In the rows, 128 means zero.
One turn sends every row of this set to another row. A few are shown first. Where does it send the rows asked after them?
z_761: [132 104 134 124 132 151  72 124 115 110 118 129 120 141 123 115 117]
z_745: [146 122 108 159 132 143  80 130 137 101 155 109 122 113 105 137 110]
z_13: [160 107  98 121 133 125 110 134 155 110  93 145 129 116 118 142 128]
z_472: [157 100 121 127 142 155  91 111 111 111 117 130 114 134 124 123 118]
z_495: [128 112 105 111 133 173  86 142 181 131 142 120 119 130 129 145 143]
z_496: [164  91 101 119 129 141 109 143 165 103 103 147 129 123 113 144 114]
z_740: [145  98 105 111 126 126 106 101 160 142 140  99 112 126 120 158 101]
z_921: [114 117 108 120 132 155  85 150 169 128 131 130 109 121 139 149 148]
z_667: [141 101 103 112 124 137 111  92 150 138 138 105 102 123 128 154 102]
z_926: [113 102 109 113 125 157  86 143 178 125 141 126 111 115 127 144 152]
z_643: [124 106 110 113 135 171  83 137 175 117 133 137 118 115 134 154 146]
z_26: [110 107 109 104 128 163  78 142 178 129 129 128 112 127 130 145 140]
z_455: [143 100 134 131 137 149  83 121 109 109 125 117 117 134 130 128 104]
z_768: [122  93 105 106 125 127 104 101 150 142 133 103 106 127 127 155 103]
z_109: [138 106 100 100 130 132 107  99 154 143 139  94 106 131 125 143 118]
z_475: [122 107 106 112 125 138  82 125 164 124 129 140 149 129  93 101 130]
z_959: [146  92  96 115 123 135 108 105 154 136 129  92 105 142 118 147 104]
z_272: [159 108 102 121 134 119 116 139 158 110 108 146 128 107 120 150 112]
z_726: [137 101 125 133 128 151  87 116 104 107 130 119 116 136 119 119 110]
z_533: [127 103 118 124 128 138  83 124 147 123 131 144 159 124 102 100 113]
z_638: [124 102 117 125 133 129  78 118 159 133 147 133 153 122  95 108 109]
z_888: [160  96  96 130 121 119 113 131 163 106 102 143 117 118 113 143 117]
z_485: [126 120 106 155 122 141  76 133 152 109 163 106 130 117 103 140 113]
z_381: [126 106 113 119 137 131  82 133 149 133 131 147 151 128 100 101 113]
z_200: [133 116 105 156 126 147  77 130 144 114 165 106 135 112 106 129 123]
z_517: [143 107 110 153 115 147  82 115 158 108 165  99 123 110 110 141 118]
z_276: [162 106 102 128 140 131 112 145 157 106  99 143 115 120 117 147 120]

z_726 turns into z_533
z_926 turns into z_667
z_272 turns into z_921
Where do these go?
z_26 turns into z_740
z_475 turns into z_517
z_381 turns into z_485
z_959 turns into z_496
z_109 turns into z_888
z_638 turns into z_745

